In the rows, zero is written as 128.
Named turns come first, each shown by rows before and after it. Which turns, in which order, take the first row of each pair that follows to the second? Write the first one first, as in the answered first pair.
K456:
[166 134 174  76 106  71 169 117 105 152 167 175 159 125 138 130  88  93
  80 121 139] => [163 134 178  75 109  73 169 106 110 149 166 174 149 121 139 114  87  87
  88 113 143]
[ 98 115 117 152 137 145 101 127 149 120  96 103 133 126 121 132 151 124
 111 136 149] => [104 108 126 153 134 152 102 135 144 122  98 115 124 132 128 135 150 113
 114 137 151]
[106 135 129 145 120 149 161 101  97 118 108 122 105 107 133 123 130 107
 142 138 129] => [100 137 129 141 118 151 164  98 104 114  98 128 104 111 126 118 135 107
 141 152 128]
K45:
[131 100 135 159 125 138 114 147 159 144 114 156 124 136 167 116 120 109
  90 153 129] => [113 107 134 164 131 147 108 137 160 148 101 157 119 132 154 119 125 110
 101 152 125]
[161  88 174 139 123  97 152 182 124 163 136 184 151 131 164 113  96 115
  63 141 134] => [138 109 147 160  89 145 151 154 108 177 115 195 164 133 201 111 119 106
  82 147 108]
[150 115 149 165 116 102 140 100 125 117 101 151 141 114 130 118 108 140
 123 133 128] => [144 125 144 168 112 111 141  92 128 110  98 151 140 120 135 118 117 141
 121 146 126]
K410:
[ 76 165  94 141 124 198 141 113 110 168 135 132 146 160 144 157 125 124
 141 112 130] => [119 189  96 127 136 171 147 108 109 130 167 138 135 160 125 172 131 119
 172 111 129]
[143 119 143 214 133 165 128 183  71 174 166 134 131 157 172 140 108  87
  89 140 137] => [125 143 145 184 119 152 144 163  53 193 172 122 155 150 178 151 106  80
 111 122 152]
[162 182 104 150 132 115 137  99 117  94 146 141 112 129 159 153 157 146
 175 125 112] => [162 134  98 192 136 144 121 120 149  90 110 146 100 132 161 147 155 152
 144 141 108]
[129  97 136 149 132 142 122 125 115 130 101 122 126 104 139 138 131 109
 102 135 139] => [104 110 140 130 124 138 127 128  95 148 115 115 146 112 139 133 125 114
 111 120 143]
Pairs:
Between the rows of a pair lie 2 to 3 turns.
[109 132 119 109 142  91 128 121 121 100 133 124 135 110 110 159  99 144
 168 134 143] => [ 56 112 118 130 130 118 134 135 131 122  93 117 152 114 126 139  99 140
 130 147 142]	K410 then K410 then K410
[140 103 137 101 156 102 102 173 159  40 111  95 104 109  71 140 148 152
 121 155 109] => [ 74 151 135  48 133  95 142 139 111  93 135  66 149 114  89 133 134 148
 140 116 116]	K410 then K410 then K410
[145 182 109 116  96  87 160  85 123 137 143 199 154 133 167 129 154 124
 170 101 117] => [104 119 126 157  90 141 146 115 145 162  81 197 167 134 189 100 152 114
 102 150 112]	K410 then K410 then K410
[110 121 184 116 106  90 124 128 122 183  94 156 161 109 149  87  91 110
  90 140 142] => [199 111 177 138 136  75 106 146 148 128 112 172 119 108 123 115 106 116
 112 149 141]	K410 then K410 then K410
[ 97 105 156 109 143 144 129 140 102 150 156  64 137 122  88 125  98 164
 128 104 157] => [126  75 161 151 150 146 108 164 129 136 128  80 109 123  82 132 110 171
 110 127 152]	K410 then K410 then K410
[ 83 120  89 200 133 198 107 148 151 128  81 121 127 127 133 137 159 111
 116 161 110] => [157 174  79 159 152 130 118 111 122  82 171 110 100 116 104 162 158 116
 190 111 113]	K410 then K410 then K410
